(in the rows, 128 means zero)
A state moves one step at a time under one of 8 hidden systems, and each row is a state written as 18 numbers. Each run below is a few steps of one system.
q820, seq 1, 9 rows:
[[124 110 187 122 149 106 151 141 155 123 113 126 118 154 113 169 118 124]
 [ 99 154 117 116 136 172 143  97 108 126 162 121 162 132 117 104 139 121]
 [108 101 115 123  98 130 113 152 121 131  96 135 106 129 191 119 119 121]
 [148 129 132 111 140  98 118 109 158 125 105 140 108 154  66 106 129 146]
 [159 141 133 168 134 169 163 143 112 121 136  98 156 116 149 139 171 132]
 [ 73 119 138  93 147 106 147 153 137 128 133 153 100 123 141 163  88 131]
 [131 111 109 103 134 134 100  69 130 135 127  86 154 131 104  80 137 121]
 [159 139 137 146 115 137 114 176  92 102 103 161 129 140 181 135 151 108]
 [ 90 120 164 113 107 130 153 113 170 146 127 141  84 146  63 153 113 157]]
q965, seq 2 (9 x 18):
[[ 91 111 174 131 149 113 145 132 135 130 112 171 172 196 123 127 102 108]
 [ 89 179 108 140  67 160 113 144  75 115 145 137 117 138 121  94 148 133]
 [133 125 109 145 113 121 142 132 191 148  99 110  54 138 158 111 114 140]
 [174 126  90 109 194 126 156 101 138 127 126 119 158 107  84 109 152 160]
 [127  88 156 118 158 107 146 168  82 103 114  91 163 118 170 164 137 126]
 [ 65 144 175  70 125 128 109 107 130 116 155 142 101 149 103 147  97  95]
 [120 119 111 141  78 199 106  94 128 149 114 156 149 153 164  77 144 104]
 [151 140 109 168 119  92 149 177 142 129  86 185  99 155 117 119 130 166]
 [124 154 117 147 140 119 169 119 132 127 153  42 120 109  81 120 150 172]]
q290, seq 3, 9 rows:
[[ 83 111 115  83 151 120 167 129 107 122 117 112 140 131  92 111 132 168]
 [136 120 117 117 137 117 130 152 108 106  96  82 109 128 183 110 144 123]
 [124 113 153  63 141 136 128 122 148 112  91 161  90 145 115 138 129 121]
 [113 106 145 129 142 176 177 117 122 132 113 111 173 156 143 115 152 127]
 [ 94 144 116 120 119 113 129 174  90 108 113 163 120 149 158 117 120 132]
 [108 106 126 101 100 128 134 111 144 135 101  91  87 135  91 108 140 161]
 [171 144 112 130 189 126 156 135 134 108 108 117 142 139 163 107 146 118]
 [109  88 157  90 123 131 140 160 114 120 104 167 121 117 123 181 128 142]
 [ 77 117 151 115 132 136 146  99 135 133 133  69 142 163 136 101 116 110]]
q370, seq 4 (9 x 18):
[[ 78  81 159 113 138  94  98  95 109 130 142  61 181 146 141 115  99  98]
 [134 168 145 105  99 139  59 126 115 103 117 191 101 173 160 104 119  64]
 [145 113 137 170  58 179 159 118 180 163  82 145  81 154 113 120 154 160]
 [128 158  70 189 158 114 191 163 101 138 152 141 182 114 119 105 135 182]
 [109 114 115  57 147  91 122 163  82  97 134  81  94  62 127 170 128 155]
 [143 127 165  97 194  97 114  65 188 126 136  62 123 150 127 117  99  80]
 [160 109 160 126 116 194  92 109 100 121 117 200 196 150 160 131 152  72]
 [ 60 109 172 166  43 123 145 169 136 155  97 163  90 180 108 150 111 158]
 [107 202  37 162 114 140 144 122 116 139 159 100 109 123 122  40 131 157]]
q820, seq 5, 9 rows:
[[116 123 169 157 183 113 186 114 150 131 142  70 179 163 110 130 123 128]
 [ 84 167  88  89 124 156 118 151  64 101 164 136 123  96 172 119 130 119]
 [126  69 147  86 104 107  82  97 180 145  80 121  72 142 132 124 105 113]
 [191 158 128 161 156 151 142 115 115 113 117 163 192 168  95  94 173 126]
 [ 74 121 152 149  81 149 179 193 106 130 131 125  98 115 154 185 133 160]
 [ 94 141 102  94 182  91 134  73 185 146 148  94 104 141 106  82  80 127]
 [197 109  83 120 134 158  94 134  72 108 109 125 171  79 173 112 181 120]
 [101 103 217 108 112  82 126 166 147 115  95 160  88 169  98 202 105 123]
 [103 179 121 147 132 197 156  52 140 140 175  96 170 156  86  69 149 118]]
q965, seq 6 (9 x 18):
[[118 171 158 159 165 118 141 117 139 122 173  93 154 153 136 131 111  94]
 [112 120  92  96  98 162  98 134 100 133 145 163 111  76 159 146 125 126]
 [128  81 149 145 117  88 116 108 172 155  94 125 128 166  95 113 107 138]
 [169 194 116 158 136 150 124 135  88  97 151 129 157 134 121 107 169 117]
 [106  97 141 134 111 130 154 168 151 143 124 119  77  94 161 185 113 147]
 [116 126 112 113 170 106 116  65 155 147 158 117 162 133  80  96 100 123]
 [165 115 115 135 104 139  87 160  66 104 101 138 156 115 178 123 161 110]
 [101 131 192 123 108 106 148 137 178 131 120 137  67 159  73 179 110 142]
 [126 158  89 161 138 191 141  75 124 147 177 105 184 120 140  78 143 114]]
q290, seq 7, 9 rows:
[[123 119 127 130  92 115 126 143  93 107  67  91 129 179 106  71 167 156]
 [146 181 129 111 157 130 179 168 134  91 102 124  69 147 125 124 154 149]
 [110  69 125  85 178 143 197 138 158 143  97 130 116 103 145 158 124 163]
 [ 96  81 138  76 171 105 121 125  92 108 107  98 180 144 167 110 119 104]
 [110 143 155  87  69 168  93 135  86  95 100 133  94 159 148 111 157  97]
 [113 144 136 140 111 171 180 118 173 143  93 155  98 188 125  95 136 138]
 [127 120  75 137 169 113 183 159 103 128 112 151 171 121 121 105 140 183]
 [116  94 141 100 133  63 127 172 103 108  99  76  99 111 123 153 126 157]
 [128 139 155  56 167 150 129  92 152 103 129  82  89 129 141 125 132  90]]
q370, seq 8 (9 x 18):
[[ 41 143 142 125 115 145 141 103  93 137 174 138 188 159  76 110 112 130]
 [112 127  89 127  76 113  67 159  92 117 104 115  89 126 209  89 119 107]
 [181 155 124 112 153 122 149 113 206 130  96 156  54 143  75 125 133 152]
 [162 105 120 176 153 170 176 117 100 137 138  85 221 107 120 130 176 155]
 [ 65 125 157  92 149  78 129 191  84 102 148 154 124 118 156 191  86 119]
 [ 88 132 131  76 100 149  89  50 174 143 136  73  78 148 102  80 111 102]
 [214 119  99 184 142 140 103 133 128 134  85 186 182 152 186  90 150 100]
 [101 125 178 124  86 138 179 179 114 121 109 167  95 134  53 197 152 188]
 [ 69 159  86 167 144 122 164 104 126 148 186  21 147 119 151  74 109 138]]
q524, seq 9 (9 x 18):
[[121 113  83  96 184 142 140  64 169 160 147 153 159 119 108  93 104 134]
 [181  86 112 148 127  85  91 171  75 109  80 138 169 121 155 126 151 135]
 [ 72 154 208 117  94 122 147 139 132 107 128  91  81 182  81 155 128 124]
 [127 153  77 125 139 220 146  78 145 148 167 135 144 103 172  93 140 107]
 [138  74  95 127 147  52 121 185 127 138  79 179 115 115 153 142  98 164]
 [119 140 172 138 114 101 130 101 113 113 136  49 146 163  29 108 154 149]
 [160 180 127 117 150 208 137 133 118 100 153 137 119 104 216 147 154  68]
 [ 64  42 124  80 116  99 138 131 168 170  90 183  95 119 113 158  77 170]
 [161 150 111 193 135 107 112  85 106 131 132  81 216 181  87  42 151 125]]
q127, seq 10, 9 rows:
[[145 148 152 133 183  40 165 166 157 108 101 145  97 169  68 143 111 163]
 [126 124 148 107 166 187 186 120 108 116 167  64 158  78 129 174 166 138]
 [ 81  99 131 101 150 123  97 121 142 140 130 166 141 143 217 126  69  65]
 [107 110 115  83  77 128  77  83 104 130 108 143 140 143  40  80 145 151]
 [182 153 162 198 103 143 153 174 115 104  81 119 129 183 152 120 179 123]
 [ 66 162 108 124 138 140 200 160 163 147 159 158  70 108 124 161  98 169]
 [142  71  82 123 184 107 130  82 149 152 129  44 172  90 154  94 120 137]
 [153 137 145  60 164  84  70 158  74  71 108 180 133 135 140 143 126  89]
 [ 89 108 213 113  62 179 131  89 159 142 120 106  99 161  67 163 143 121]]
q127, seq 11:
[[119 120 205 112  68 143  67 131  91  97 107 109 118 167 146 143 144  73]
 [101 186 137 156  84 191 152 104 163 150 138 188 109 184  99  98 129 123]
 [153  96  58 188 109 139 168 158 130 164  98 128 144  98 154 102 149 189]
 [115 141 112 117 181  19 132 177 119 104 134  85  92 112 125 143  92 156]
 [154 141 156  58 179 153 120  74 138 100 162  63 117  96 107 149 147  96]
 [143  82 168 115 139 169 105 108 144 142 113 213 175 149 172 158 115  72]
 [ 58  98 138 151  42 127 110 131  89 153 126 159 162 155  71 119 123 163]
 [139 191 103 198  91 137 137 158 104 112 120  67 110 163 158  58 163 130]
 [154 165  79 101 165 121 164 154 183 129 120 157  33  95 145 143 114 154]]
q479, seq 12:
[[150 149 145 124  82 127  84 104 155 129 134 109  64 124  91 134 132 121]
 [182 129 139 184 155 148 167 134 164 143 122 150 149 134 141 147 142 128]
 [ 90 101 120 130 129 115 138 146  95 141 150 150 169 100 102 159 115 163]
 [106 141 124 140 112  92  82 106 131 131 157  69 119 132 137 105 101 103]
 [184 168 120 125 123 156  97 123 137 114 132 165  99 116 139 133 147 102]
 [132  70 164 145 123 122 156 136 159 153  97 148 140 137  99 171 127 158]
 [101 158 115 172 140 119 139 123 104 133 170 111 185 141 115 104 122 131]
 [114 142 100 112  90 133  85 140 109 127 148 120  80  83 165 138 123 123]
 [167 114 146 120 163  94 123 100 193 139 105 131 104 149 100 129 113 124]]
q672, seq 13 (9 x 18):
[[108  86 129 137 119 153 124 121 137 154 125 143 147 123 187 139 108 104]
 [111 125 132 126 100  97  91 123 125 134 117 168 130 160  92 107 111 130]
 [147 158 123 155  90 160 134 132 110 118 120 104 119 136 108 103 173 145]
 [149 150 120 141 167 119 169 148 162 132 137 137  94 112 140 155 121 144]
 [116  85 111 103 164 107 131 103 128 143 144  99 162  92 112 138 111 145]
 [135 124 149 137 123 110  85 140  92 107 126 115 159 143 165 128 128  87]
 [112 144 166 112  84 166 108 112 148 131 132 157  87 147 108 145 128 107]
 [126 127 102 165 126 158 167 109 156 156 116 144 147 155 128  85 135 149]
 [133 138  90 139 133  88 135 178  95 118 125 152 124 102 121 141 128 170]]
q524, seq 14, 9 rows:
[[ 67 130 149  90 116 128 114 115 124 134 149 182 129 145  92 139  94 120]
 [149 118  94 181  80 149  97 112 127 150 119 103 142 127 156  81 143 128]
 [140 177 136 145 136  94 137 175 133 109 130 171  85 137 109 152 121 141]
 [126 103 124 129 122 150 149  97 141 151 150  69 132  85  90 145 146 161]
 [156 131 130 132 195 103 120 132 134 119 145 144 162 126 178 139 103  86]
 [ 92  83 154  85  77 119  87 125  99 125 112 137 118 124  95 146 125 136]
 [138 157 146 182 105 160 126 101 160 142 133 120 135 179 147  91 133  94]
 [124 155  88 130 112 144 137 170 103 126 137 192 109  98 132 145 133 156]
 [121  97 126 159 135  80 149 121 171 155 124  56 114 119  98 133 115 170]]
q479, seq 15:
[[175 111 129 111 150 155 118  80 149 126 111 102 147 134 128 103 154 107]
 [123 113 150 130 125 138 144 179  92 111  96 182 152 148 155 147 138 126]
 [ 57 125 145 116  98 129 141 108 146 145 138 103 109 155  87 114 108 145]
 [164 163  72 159 143 152 130 126 127 125 130 104 128 119 179  76 149 119]
 [133  97 130  77 144  96 134 166 122 113  95 162  92 103 111 170 126 162]
 [124 117 176 135 161 117 146  88 144 126 135  59 170 163  95 118 134 112]
 [119 161 111 123 115 189 119 151  76 110 149 170 146 114 198 129 143  94]
 [ 80  71 138  87  97  99 112 111 177 158  91 148  71 144 103 126  89 147]
 [187 171 107 186 151 133 144 110 121 119 120  95 175 169 107  58 170 131]]
q672, seq 16:
[[101 110 147 148  88  83 127 149 113 130  84 131 137 183  61 106 132 168]
 [132 218 110 143 126 158 154 147  95  93 156  86 101 125 124 100 167 133]
 [145 101 104 103 172 129 155 132 184 146 122 123  72  76 178 165 107 137]
 [123  63 136  91 185  75 111  87 124 131 118 116 201 136  93 118 108 129]
 [110 148 177 136  79 159  98 161  52  88 127 126 157 158 161 135 157  85]
 [ 90 168 152 125  82 165 137 112 195 150 134 155  35 159 124 132 104 113]
 [145 111  44 133 156 142 164  99 143 158 103 148 165 126 113  53 142 176]
 [154 112 130 137 139  54 135 215  68  93 100 118 124  99 128 172 144 172]
 [106 156 181  89 149 120 118  82 152 114 184  34  90 114  90 159 115  97]]

Which system made each of these runs?
seq 17:
[[ 77 148 117 191 143  99 160 129 146 157 157 126 166 170 123 101  90 139]
 [139 159  58 121  93 139  82 128  90 124 160 109  97  61 129 107 143 147]]
  q479
seq 18:
[[131 159 141 171 125 117 157 133 183 145 147 117  79 132 105 154 114 146]
 [149 126  75 136 164 139 130  96 130 146 168 105 167  74 133 116 129 140]]
  q965
seq 19 (2 x 18):
[[169 136  92  83 104  93  33 104  96 109 142 122 103  75  78 118 141 133]
 [191  92 200 165 123 147 126 113 170 135  99  97 135 151 141 167 152  98]]
  q965
seq 20 (2 x 18):
[[136 116 147 165  88 124 133 153 135 139 116 141 113 128 109 158 138 152]
 [115 151 123 164 150 115 155 120 151 145 166 113 141 126 106 136 110 141]]
  q479
seq 21:
[[130  94 164 110 131 152 133 126 146 129 109 130 123 131 156 156 131 107]
 [ 89 119 131 125 128 132 136 116 122 139 137 154 162 153 108 115 110 130]]
  q127
seq 22, 2 rows:
[[137 132 124  86 166 150 165 141 165 118 109 112  61 108 178 147 129 123]
 [120  69 119  81 181 115 155  93 143 144 104 147 176 134  86 120 120 154]]
  q524
seq 23:
[[107 116 121  63 202 114 166 111 161 123 109 130 112 142 132 115 106 131]
 [109  90 128  78 139 150 135 125  78 106  96 121 174 141 135 101 155 129]]
  q965
seq 24 (2 x 18):
[[162 123 101 148 160 106 120 109 139 135 145  72 145  96 135 120 130 132]
 [161 125 150 110 138 114  90 139 124 114 130 157 121 111 139 169 124 100]]
  q290
seq 25 (2 x 18):
[[106 111 128 110 106 167 134 124 122 133 134 106 109 101 162 139 135 123]
 [118 119 117 124 158 103 128 116 162 142 119 153 131 154 128 107  98 124]]
  q524
seq 26:
[[144 170 156 120 160 111 148 152 131  99 137 124 102 133 102 156 138 129]
 [115 102 144 119 145 170 156 104 153 150 148 117 139 105 147 157 123 118]]
  q127
seq 27, 2 rows:
[[210 103 106 136 167  84  94 123 143 120  92 108 132 115 154 114 139 119]
 [144 123 202  98 141 137 129 129 122 105 131 154 136 135  82 193 144 114]]
  q290
seq 28, 2 rows:
[[159 113 100  83 164 102  82 108 127 116 107 144 133 122 142 102 120 105]
 [149 108 185 132 100 158 125 127 118 117 102 126 140 152 106 152 163 118]]
  q290
seq 29 (2 x 18):
[[111 103  99 123 139 132 128 132 131 149 129 174 146 113 157 131 104 131]
 [118 109 134 138  94  87  93 129 116 130 113 109 129 140  93 115 124 143]]
  q672
seq 30, 2 rows:
[[117 163  86 132 170 137 177 126 139 130 163  74 112  93 146 116 128 150]
 [146  76 113  66 198 110 122 114 127 125 121 134 156  87 147 148 118 121]]
  q370
seq 31 (2 x 18):
[[110 122 169  83 141 146 132 120  86  98 121 120 167 156 101 127 151 113]
 [ 79 143 157 127  96 167 141 150 119 123 122 152 110 163 182 127 123  99]]
  q965
seq 32:
[[105  96 140 118 105 175 137 117 129 138 108 114 132 140 174 117 137 109]
 [112 140 120 116 125 125 119 132 122 120 103 172 131 173 128  88 123 122]]
  q290
seq 33 (2 x 18):
[[120  92 142 145 158 130 165 118 171 154 107 117 145 153 148 123 111 128]
 [122 156 102 112 147 120 121 139  82 105 142 151 155 121 112 113 136 138]]
  q965
